Rows are one point carried round by a steady rotation, each followed by how many steps it has turned.
The counts run from 0 to 734.
[-139, -181, 21, -235, 147, -125, -250, -470, 22, 228, 203, 126, 193, -97, -321, 94, 148, -393, 211, -114, 116, -44, 97, -111, -145, -27, 37, 110, 264, -96, 228, -369, -368, -12]
681
[185, -151, -35, 161, -227, 24, 157, -344, -32, -537, -100, -155, -256, 31, 556, -73, 128, -115, 15, 49, -248, 216, -123, 200, -341, -152, -240, 127, 156, -35, -106, 75, -146, -102]
398
[346, 6, 321, -64, 99, 277, 156, -46, -130, 75, 156, -46, -267, 43, 252, 82, 155, 306, 61, 374, -333, -77, -144, 260, -120, -44, -24, 150, -32, 480, -215, 33, -39, 210]
414
[176, 8, 370, -279, 126, -223, -249, -240, -73, 299, 67, -272, -187, 388, 214, -38, -180, -331, 36, 21, 376, 10, 198, -138, -41, 73, 224, -2, 190, 236, -276, -38, 117, -206]
657
[-138, -40, -67, -205, 107, -178, -65, 180, -226, -61, -16, 66, 214, 281, 8, 69, -390, -118, -54, 105, 176, -328, 423, -286, 107, -148, 329, -16, -59, 235, 26, 328, -412, 154]
66
[-169, -196, -125, 62, 268, -97, 247, -96, 15, -394, -437, -151, 20, 68, 27, -92, 77, -41, -36, -264, -67, 284, 356, 88, 115, -330, -62, 61, 8, -86, -131, 464, 408, -31]
4
[296, 65, -211, 43, 56, -387, 14, 289, 91, 16, -110, 0, 29, -153, 51, -4, -191, 290, -156, -154, 35, 66, 492, -166, 80, -120, -54, 46, -27, -152, -68, -42, 616, 342]
731
[149, 130, 30, 204, -442, -246, -277, 129, -24, -453, 391, 227, 89, 298, 192, -129, 86, -38, 52, 375, 113, 123, -283, 194, -106, 131, 81, 53, -68, 1, -132, 116, -77, -27]
556
[436, 331, -206, 133, -129, 217, 79, 13, 201, -15, 76, 0, -180, -339, 28, -162, 30, -40, -391, 335, 61, 234, -198, -92, -357, -172, -46, -4, -201, 313, -190, -155, 137, 121]
258
[263, 142, 206, -37, -507, 295, 3, 48, -192, 187, 326, -32, -40, 12, 173, -18, -261, 61, -102, 170, -118, -133, 44, -327, 19, 307, 132, -75, 93, 216, 30, -34, -436, 309]
49
[-140, -141, -42, 113, 410, -33, 113, -230, 126, -107, 242, 129, 207, 25, -349, -22, 227, -45, 9, 59, 371, 404, 5, 120, -194, 75, -199, 67, 171, -330, 315, 177, 17, -320]
96
[542, 277, -260, 141, -27, 328, -14, 178, 129, 262, 69, -183, -9, -51, 46, 182, -115, -129, -271, 266, 199, 62, 187, -405, -60, -332, -163, -99, -4, 237, 291, 40, -41, 146]
261
[57, 191, 226, -54, 170, 52, -211, 30, 47, 30, -337, -21, 464, 57, 87, -17, -33, -206, -13, -4, -239, 225, -135, -333, 488, 146, 24, -164, -249, 31, -113, 388, 342, -102]
358
[-55, 235, -33, -38, 63, 327, 231, 161, 122, 241, -52, 183, 336, -304, -130, -67, 106, 376, 113, 280, -317, 233, -211, -9, 28, 46, -231, -73, -80, -155, 387, -153, -38, 218]
115
[183, -24, -340, 75, -1, 217, -120, 41, 252, 189, -29, -92, -399, -216, -80, -415, 211, -195, -87, -32, 297, 482, -19, -67, -242, -252, 26, -45, 163, 135, 90, 79, 217, -375]
252
[-51, 137, 248, 21, -347, 164, 452, 52, 25, 196, 100, 324, 72, 87, -6, 188, 215, 64, 290, 379, 92, 35, -235, 375, -290, 22, 138, 50, -252, 23, -135, 180, -269, -84]
192
[138, 355, -290, 352, 78, -135, 267, 26, -33, 186, -140, -104, 84, -30, 154, 257, -144, 331, -261, 256, 193, 117, 397, -267, -91, -365, -97, -42, 20, -176, 61, 183, 160, 177]
496
[50, -4, -119, -157, 101, 149, -133, 194, -99, 221, -91, -298, -424, 86, 262, -318, -390, 118, 173, 231, 261, 186, 144, 93, 122, -348, 355, -110, 271, 1, -76, 246, -267, -41]
642
[-244, 60, -212, 28, 45, -235, -48, 211, 24, 402, -69, -8, -45, 205, 3, -132, 181, 336, 45, 382, -34, -77, 361, -75, 258, -237, -10, -20, 31, -178, 63, -341, 536, 297]
718
[-244, 195, -224, 196, -29, 145, 126, 412, -39, 119, 90, 56, 137, 332, -20, -29, 22, 421, -158, 501, -39, -42, 319, -44, 366, 51, -164, -35, -109, -83, 243, -37, 303, 244]
716
[215, 118, 47, 74, -390, 431, 99, -160, -49, 452, 121, -8, -54, -38, 290, -88, 122, 147, -235, 155, 75, 109, -93, -427, -339, 334, 51, -230, 142, -16, -212, 2, 81, -58]
269
[114, -242, 67, 54, 384, 490, 213, -76, 172, -24, -144, -268, -377, -94, -75, -38, -15, -77, -16, -225, 76, 386, 114, 82, 125, 80, -248, 94, 100, 46, 208, 197, 241, -374]
18
[59, 138, -34, -17, 258, -62, 371, -86, -49, 254, -209, -18, -32, -386, 129, 80, -433, 452, -112, 130, 46, 78, 146, 92, -17, -54, 50, -9, -70, -458, -212, -132, -1, 294]
508
[246, 97, 69, -83, -190, -312, 41, -69, 81, 55, -113, 58, 1, 144, 239, 247, 304, -313, 550, 147, -14, -19, 135, 126, -349, -446, 35, 157, 109, 155, 114, 100, -247, -113]
185
[-302, -348, 261, -86, 370, -328, -60, -198, -150, -79, -119, -84, -95, 271, 125, 50, -78, -312, 151, 77, -44, -221, 233, -66, 243, 148, -107, 219, 231, 57, 171, -249, -254, -302]
304
[-22, -166, 276, -219, 140, 174, -110, -85, -314, -60, 84, 69, 230, 84, 135, -103, -268, 55, -219, 306, -189, -252, -177, -181, 55, 236, 290, -131, -53, 345, -315, 186, -396, 199]
61
[484, -340, 111, -134, 113, 452, 27, -200, -13, -162, -25, 58, 135, -34, 251, 147, 124, -152, 264, 28, 67, -13, -252, 272, -241, 222, -171, 66, 72, 24, 45, 304, -230, -358]
176
[-307, -210, -166, -282, 185, -102, 190, -27, -138, -54, 56, 317, 171, 95, -142, -110, -106, -11, -128, 290, 302, -329, 108, 202, -274, 49, 307, 87, -247, 99, -391, -185, -74, 1]
76
[511, -300, 160, -190, 48, 423, -27, -249, -30, -126, -22, 147, 181, 28, 275, 112, 290, -135, 183, 128, -106, -117, -318, 251, -354, 210, -150, 86, 27, 250, -29, 113, -113, -233]
177
[-5, 22, -67, 8, 398, 166, -43, -217, 74, 276, -228, 41, 289, -96, -453, 353, 46, -165, 215, -275, 57, 38, 331, 69, 398, -178, -54, 252, -185, 47, 6, 300, 240, 10]
589
[163, -243, 195, 73, -86, 129, 197, -61, -44, 10, -36, -16, -463, 38, 320, -114, 273, 223, 267, 122, -28, 262, -42, 267, -324, -106, 120, 3, 259, 77, -34, 448, -134, -276]
410
[-48, -192, -85, -153, 133, -11, -40, 131, 191, -539, -188, -170, -147, -15, -71, -534, 183, -292, -124, -185, -95, 400, 72, -88, -124, -181, -114, 10, -29, 242, 58, 88, 337, -157]
240
[41, -30, 447, -26, 357, -211, 273, -170, -39, -187, -264, -181, 83, -109, 369, 92, -448, 86, -134, -76, -221, 240, -24, -241, 119, 263, -188, -32, 133, -192, -72, 98, -26, -128]
515
[357, 402, -113, 6, -44, -108, -167, 451, 112, -46, 257, 144, 381, -29, -158, 61, 1, 299, 203, 158, -41, 189, 109, 28, 123, -126, -30, 41, -75, 16, 375, 271, 3, 337]
339
[53, 85, 112, 215, 244, -60, -115, 181, 90, 103, -310, 32, 161, -170, -79, 15, 104, 218, 86, 46, -409, 395, -37, -415, 285, -172, -134, -221, 120, -25, 428, 413, 52, -70]
121
[-167, -290, 52, -23, 422, -413, 73, -159, -2, -431, 32, 114, 221, 332, -85, -20, 13, -297, -161, 145, 358, 68, 104, 16, -175, -92, -11, 73, -44, -27, -73, 222, 32, -359]
83
[-226, -153, -57, 218, -17, 21, 8, -316, 232, 288, -223, -46, -249, -245, -350, 38, 247, -364, 184, -306, -69, 188, 146, 35, 211, -196, -84, 203, 39, -157, 20, -396, 198, -51]
603
[45, -298, 48, 7, -442, -31, 110, 454, -5, -204, 212, 341, -196, -41, 53, -139, -27, -40, 88, 294, 99, -60, -271, 210, -164, 329, 35, -53, -100, -32, 13, -178, -291, -313]
544
[456, -19, 78, 104, -160, -71, -42, 97, 88, 231, 155, -4, -446, -490, -106, 16, -231, 33, -45, 1, -2, 235, -26, -163, -245, -464, 157, -146, 82, 120, -67, -10, -385, 122]
40
[-145, -4, 42, -368, 101, -42, 161, -127, 49, 74, 193, 120, 389, -57, -279, 143, -218, -350, 108, -1, 239, -135, 153, -126, -191, -92, -38, 77, -15, -221, 257, -328, -532, 133]
679
[-58, 83, 62, -216, -294, -185, 400, -67, 46, -24, 233, 321, 319, -64, -214, 172, -51, -310, 3, -98, 233, -139, 242, -132, -508, 124, 0, 169, -123, -111, 55, -308, -292, 161]
677
